In the rows, 128 means zero.
These are runs of 6 systems, one row a step. Runs of the same system follow the same rule from any start.
trace 1, q316, 8 rows:
[[149 193 191  40 124 139  82 114  81 145  86 150 142  94 145 119 110 160
  217 102]
 [139 147 100  84  80  77 132  78 128  97  94 189 167 151  47 129 154 105
   46 167]
 [106  94  78 165 189 157 156 104 168 137 201  87 113 187 152  87 138  95
   54 104]
 [123 108 118 158 154 168  95 177  69 147 180  69  78 101 136 186  83 170
  199 124]
 [152 179 150 156  60  99 174 167 139 100  51 174 155  58 129 149 126 144
  187 146]
 [110 184 168  56 134 149 130  81 174 110  89 170 180 175 139  49 159 102
  107  99]
 [135  82  64  76 169 124  81  64  64 143 181 104 119 179  77 136 115 109
   68 138]
 [133 103  74 240 118 119 172 176 137 134 195  95  75 100 122 177 105 146
   89 137]]
trace 2, q524:
[[160 191 146  64 126 126 140  75  95 124 105 140 129 119 129 139 141 139
  143 141]
 [130 136 103 141 120 114 115 137 134 143 151 165 158 125  75 127 135 118
   44 117]
 [109  72  79 156 158 150 137 119 127 121 160  86 109 164 140 121 114 117
  128 130]
 [143 168 135 132 143 163 133 141  98 138 125 101 129  90 156 154 118 150
  192 120]
 [123 162 129 118  91 125 130 141 139 107  80 178 180 118 101 107 129 123
  139 125]
 [131 132 103  91 128 112 146  72 134 111 143 145 111 177 109  98 115 119
   91 131]
 [134 133 102 140 163 148 120 124  94 151 181  96 117 123 114 172 138 135
   86 132]
 [118 106  98 182 144 158 129 171 124 135 121 112 166 100 140 133 121 117
  164 111]]
trace 3, q316, 8 rows:
[[ 94 141 180 138 110 140 124 157 165  93 121 120 114 146 128 164 177 147
  108 165]
 [137  73 126 124 162 121 107 122 115 163 100 120 173 114 152 109 143  89
  149 110]
 [135 114 164 108  97  79 102 128 132 135 153 151  71 133 111 123  95 159
  108 124]
 [113 103 137 146 135 131 147 129 149 100 103  99 134 138 142 168 187 112
  112 176]
 [134  97 156 133 150 122  92 149 130 179 133 129 140 103 155 101 118 115
  137  75]
 [119 100 154 107  88  90 107 132 123  97 117 142  83 144 105 147 115 149
  140 161]
 [142 115 145 140 149 112 158 111 157 137 108 117 144 115 163 138 186  95
   95 145]
 [108  94 161 117 145 132  64 159 131 156 148 127 121 139 128 112 120 131
  122  98]]
trace 4, q524 (8 x 20):
[[ 70 100 184 104  93 147  82 162 148  70 118 125  79 182 132 112 101 168
  202 140]
 [182 149 171  83 116  59 160  67 114 140  76 139 116  91 149 172 179 117
  115 175]
 [111 117 169 156 129 105  88 175 184 167 176 158 122 129 107 100 137 128
   22  82]
 [ 95  13 124 144 146 125  99 137 121 109 129  73  83 169 148 153 128 119
  163 174]
 [173 163 191 149 123 104 161 146 133 160 111 120  98  51 191 154 132 149
  176 118]
 [ 84 129 199 111  82 116  85 169 184  99  84 180 164 147 103 101 162 130
  106 123]
 [152  52 137  83 129  52 128  59 129 132 131 126  69 164 138 118 124 104
   96 156]
 [132 136 174 175 141 123 115 174 138 164 189  95  75  97 146 188 153 159
   76 131]]
trace 5, q593:
[[ 95  79 129 130 152 156 123 127 143 108 109  96 136 160 169 106 135 108
  176 132]
 [167 149 167  95 133  96 114 106  97 164 126 134 105  90 143 151 128 140
  136 123]
 [107 109 125 146  94  98 121 145 156 104 119 157 134 143  88 128 140 126
   75 145]
 [123  92 118 133 165 137 146 107 143 137 128  97 132 149 171 102 137 100
  143 121]
 [147 125 158 130 125 106 106 140 105 156 147 122  94  95 132 160 119 150
  133 126]
 [115 111 134 145 102 111 127 152 151 107  90 148 157 124 110 131 152 116
  117 146]
 [127 113 148 108 142 122 131 101 146 136 122 123 113 148 166  94 124 116
  138 111]
 [137 106 134 116 133 105 109 119 101 142 147 118 103 124 112 159 134 133
  106 143]]
trace 6, q55:
[[112  83 125 127 163 133  78 142 141 170 197 126 105 162 127  69  90 124
   85  65]
 [163 112 109 123 161 133 119 119  44 161 133  79 108  81 144 203 119 140
  183 152]
 [134 161 158 182  93 121 196 156 185 102  74 143 145  89 177 127 154 125
  165 137]
 [ 75 132 153  72 104 154  79 130 150  78 113 163 142 198  92  73 114 137
  132 116]
 [171 128  86  86 141  84 116  69  76 159 157 139 123 129  76 152 131 113
   49 139]
 [136  99 125 219 155 129 154 176 158 165 184  87  92  94 165 155 137 132
   92 110]
 [106  97 149 122 149 173 102 155 113 121  81 102 157 122 171 117 120 121
  244 118]
 [154 199 143  77  65  89 158  90 123  88  75 187 126 119 102 127 116 148
  147 154]]
trace 7, q55 (8 x 20):
[[116 142  99 122 111 143 117 133 131 116 120 166 170 140  99  79  95 121
  135  93]
 [140 158  87 108 138 143 148  86 102 118 168 112 100 149 110 140 115 141
  106 142]
 [130 157 127 164 162 162 145 146 140 153 144 107 155 105 147 141 158 119
   98 110]
 [120 137 103 142 127 160 116 157 110 122 128 132 151 122 122 104  82 136
  183  97]
 [139 180 101 102 118 145 171  83 110  93 121 126 125 142 119 138 127 134
  142 150]
 [120 174 127 138 135 156 138 138 159 128 151 139 157 138 116 113 152 124
   66 104]
 [119 116  78 137 155 162 102 137  93 143 162 114 145 136 103 115  96 125
  131  97]
 [156 170  97 141 143 148 177 104 104 130 134 105 123 103 154 145 120 133
  157 129]]
trace 8, q593:
[[123 162 177 125 135 153 137 141 151 130 130 114 106 122 179 112 133 148
  161 107]
 [126 129 135  84 121 123  75 127  94 136 120 152 147 132  81 136 126 137
  117 128]
 [143 129  87 138 114 103 182  91 143 110 122 141 129 139 123 114 123 107
  108 141]
 [110 128 139 145 155 164 125 144 140 130 169  92 101 144 151 139 135 142
  117 123]
 [139 123 118 131 129 131 104 153  90 150 110 134 166  89 114 145 120 127
  148 121]
 [128 153 142 123  87 112 152 121 151  95 109 157 113 135 126 110 113 142
  144 134]
 [112 135 141  92 155 154 113 102 130 123 142 113 130 163 126 126 158 123
  101 135]
 [154 120  89 145 144 118 134 120 105 161 154 130 131 107 118 125 105 120
  107 108]]
trace 9, q651, 8 rows:
[[143 100 118 130 163 104 143  91 154 159 149 126 138 139 148  98 153  90
   64 108]
 [128 114 101 180 141 148 134 157 113 136 180  87  88 112 135 166 101 152
  134 124]
 [121 151 114 147 107 151 160 143 129  89  73 133 170 111 131 142 140 126
  185 152]
 [121 163 173  80 110 125 106 121 150 125 120 168 128 147 132  73 111 142
  135  90]
 [143  98 110  79 149 102  90  84  83 149 152 119 115 147  93 147 130 120
   88 142]
 [150 124  95 189 143 114 188 122 147 144 150 106 121 107 146 151 150 111
   78 138]
 [ 91 142 121 177 127 189 128 188 142 108 143 106 132 124 139 126 107 152
  179 110]
 [133 139 137  76 107 124 118 104 101 107  69 152 151 127 128 108 109 130
  201 133]]
trace 10, q299:
[[153 205  82 162 133 153 201 113 162 136 145 150 161 114 144  76 114 117
   97  76]
 [ 89 143  71  94 153 215 111 109  94  80 133  99 166 189  98 122 121 132
  160 137]
 [191 175  70  83 142 106 170  47  71 156 123 147 144 105 117 120 104 113
  127 118]
 [110 201  64 162 134 195 164 135 140 110 176 132 159 148  95 114 123 135
   73 104]
 [127 111  50 100 182 173 142  69  76 123 112  95 178 158 126 114 127  89
  163 135]
 [168 222  76 118 127 153 180  90  93 138 151 144 128 105 122 111  74 144
  148  93]
 [104 188  57 120 132 190 159 105 119  78 125 132 188 163  78 131 156 117
   97 147]
 [155 143  60  84 178 149 145  51  86 152 145 122 161 153 131  74 101  94
  126  93]]
trace 11, q299, 8 rows:
[[ 99 114 104 146  97 129 170 116 160  63 131 122  82 180 133 110 105 139
  146 154]
 [144 168 175  69 163 144 111  90 110 147 123 111 130 128 149 151 177 128
  118 138]
 [131 111 105 150 116 117  94 166 118 155 140 160 158 102  84 116 101 123
   98  90]
 [117  93  97 158 126 125 171 115 142  94 136  98  93 155 146 134 120 125
  138 157]
 [138 173 170 106 152 155 131 122 124 146 114 113 141 107 167 137 156 132
  146 117]
 [118 128 118 123  97 120  98 154 120 121 114 168 160 127  83 111 104 129
  128 115]
 [132 107 109 125 126 104 155  87 137 113 146 121  88 161 131 127 127 124
   99 149]
 [132 147 146 134 163 157 117 140 120 157 148 100 135 111 150 147 154 129
  115 114]]
trace 12, q651, 8 rows:
[[116 107  97 116 121 144 161  99 131  80  64 124 164 152 146 110 141  97
  192 157]
 [148 196 191  84 120 116 117 114 139 155 149 156  93 118 147 103 111 160
  118  84]
 [117  89  80 112 141 127  86 118  83 134 141 126 158 146  68 156 138 109
   80 149]
 [148 116 102 178 141 115 202 104 165 133 135 113 110 122 179 109 130 108
  123 119]
 [101 175 141 139 124 186 103 176 111 111 151 111 116 118 116 156 112 170
  166 123]
 [138 122 114  88 115 112 124 102 114 119  65 162 185 130 112 100 131  99
  157 130]
 [142 149 148 100 122 102 129  95 145 137 172 143  76 151 124 102 109 144
   72 108]
 [122 103  84 144 168 157 121 126  91 137 151  84 147 131 113 175 158 112
  100 148]]

Which system made each of these runs?
trace 13 (2 x 20):
[[121 136  89 145 136 152 156 125 130 104  92 119 194 127 114 151 178  96
  112 159]
 [132 135 115 102 145 143 130  97 130 141 137 139 135 150 150  58  87 120
  159  74]]
 => q299
trace 14:
[[ 77  89 122 157 140 176  46 205 104 130 154 106 154 132  84 162 125 143
  136 125]
 [179 106  77 118 134  88 184  66  97 136  84 138 142 105 156 109 105  94
  177 131]]
 => q55
trace 15, 2 rows:
[[110  53 103 115 146 128  72 126  86 134 150 105 103 159 115 123  88 130
  161 124]
 [169 144 131 146 111  89 178 112 121 125  94 126 126  80 143 181 159 123
  133 171]]
 => q593
trace 16 (2 x 20):
[[133 196 144  81 169 163  97 107 109 160 161 124 165 136  97 160 191 123
   34 124]
 [102  48  36 186 129 136 108 166 112 121 157 125 147 149  77 109  75 114
  120 112]]
 => q316
trace 17 (2 x 20):
[[142 150 133 133 144 117 159  98 159 138 176 115  85 145 144 127 144 131
   55 124]
 [114 115  93 167 163 177 119 162 101 141 150  86 154 110 127 162 132 125
  138 124]]
 => q651
trace 18:
[[114 104 116 104  91 117 113 120 117  87 113 146 100 157 107 106  78 145
  180 142]
 [152 172 157  98 124 102 152  90 136 125 139 132  97 127 127 158 165 137
   71 155]]
 => q299
trace 19, 2 rows:
[[127 124 132  80 132 117  73 112 117 152 145 169 148 151  94  71 104 121
   89  80]
 [142  98  53 141 123 104 174  80 104  98 143 112  95 149 110 150 112 120
  117 172]]
 => q593
trace 20, 2 rows:
[[148 200 122 110 124 145 149 112 103 122 122 131 144 101 106 170 156 140
  116 147]
 [115 136  86 144 132 155 129 140 138 125 132 150 180 139 100  85 116 108
  105  95]]
 => q316
trace 21:
[[104 150 166 182 133 154 157 170 179 106 132  90 125 122 151 188 209 134
   84 170]
 [122  96 151 122 157 139  65 166 123 185 120 144 175 107 145  70 106 111
  159  54]]
 => q593
trace 22:
[[126 100 142  72 125 109  92 101 108 125  75 147 169 140 112 115 145 102
  145 139]
 [144  97 125 125 127  74 133  96 143 149 158 140  94 144 117 122 128 116
   49 129]]
 => q316
trace 23, 2 rows:
[[102 100 110 145 125 132 151 121 146  84 114  99 133 160 115 169 183 108
   89 191]
 [150 119 159 111 168 128 113 115 130 187 133 123 131 109 181  84 119 112
  148  73]]
 => q299
trace 24:
[[150 206  74  89 136 158 168  70 107 118 114 154 181 135 106 101 128 115
  117 116]
 [124 169  46 108 154 179 138  92 101 119 172 129 157 171  82 100 101 125
   94 104]]
 => q299
trace 25:
[[ 84 118  89 143 158 198  97 158 103 111 152  87 162 153  97 165 152 128
  121 142]
 [173 151  88 131 142 125 174  98 112 156 112 144 162  96 149  91 100 103
  154  88]]
 => q55
trace 26:
[[133 126 214  43 118  84  56 111 131 152  82 184 157 132 118  92 153 115
  114 108]
 [140  66 109 146  84  51 101 140 104 122 161 148  69 125  63 177 101 149
   65 170]]
 => q55
trace 27 (2 x 20):
[[134 203 112  77 111 152 133 100 118 118 125 179 145 146 113  52  69 146
  158  71]
 [138 183  56  87 127 152 163  57  90  85 151 123 131 167  77 150 134 131
   87 168]]
 => q316
trace 28 (2 x 20):
[[120 122  66  96 137 126 106  88 101 120 143 145 171 167  57 123 136 101
   49 137]
 [128  97  57 195 151 138 171 130 133 136 201  88  80 145 136 125  90 130
   97 114]]
 => q316
trace 29 (2 x 20):
[[107 162 141 103 125 165 100 139 100 100 135 106 119 139 101 179 146 158
  134 161]
 [146 112 129 127 139 111 135 114 143 155  92 150 178 111 143  97 146  87
  118 103]]
 => q651
trace 30 (2 x 20):
[[124  73 127 115 102  76  89 131 128 131 112 166 133 136  92 109 110 116
  102 126]
 [144  78 134 127 137  83 130 103 124 140 153 103  64 140 146 150 125 130
  112 150]]
 => q55
trace 31:
[[141 198 121 172  93 138 147 171 118 125 180 136  83  88 104 169  91 188
  117 119]
 [ 86 126  89 112 134 178 127 122 130  80  76 131 207 166 104 108 159  99
  150 145]]
 => q651
trace 32 (2 x 20):
[[117 140 148 120 188 186 106 135 103 150 114  77 178 114 150 178 199 111
  136 145]
 [148 147 110 155  85 105 145 158 134 139 100 186 159  82 114  84  73 129
  159  83]]
 => q55
trace 33:
[[118 193 109 112 170 212 137 114  86 107 150  67 136 139 128 194 170 147
  140 165]
 [167 144  81 114 135 118 139 104 104 160  80 169 213  92 115  85 114  88
  142  92]]
 => q299
trace 34:
[[120 144 104 127 127 141 177  87 151  86 138 110 103 171 143 117 135 128
  118 151]
 [140 156 135 101 168 156 101 120  93 166 143 115 152 111 128 142 149 127
  112 109]]
 => q524
trace 35:
[[159 135  88 151 144 135 155 124 107 153 134 120 133  96 154 106  80 124
  175  92]
 [111 176 158 120  87 145 120 156 121  85 128 132 104 124 104 170 127 175
  149 159]]
 => q593
trace 36:
[[146  99 100 131 128 105 138 113 129 147  95 159 173 116 130  78 110  89
  139  95]
 [122 126 149 119 110 119 137 111 137  98 152 110  54 157 139 147 111 158
  137 152]]
 => q593
trace 37 (2 x 20):
[[134 119 104  68 172 146  99  76  84 144 127 112 157 157 123 111 132 105
  131 119]
 [166 176 124 163 115 109 156 140 118 157 157 133 107  72 125 158 112 151
  103 117]]
 => q55
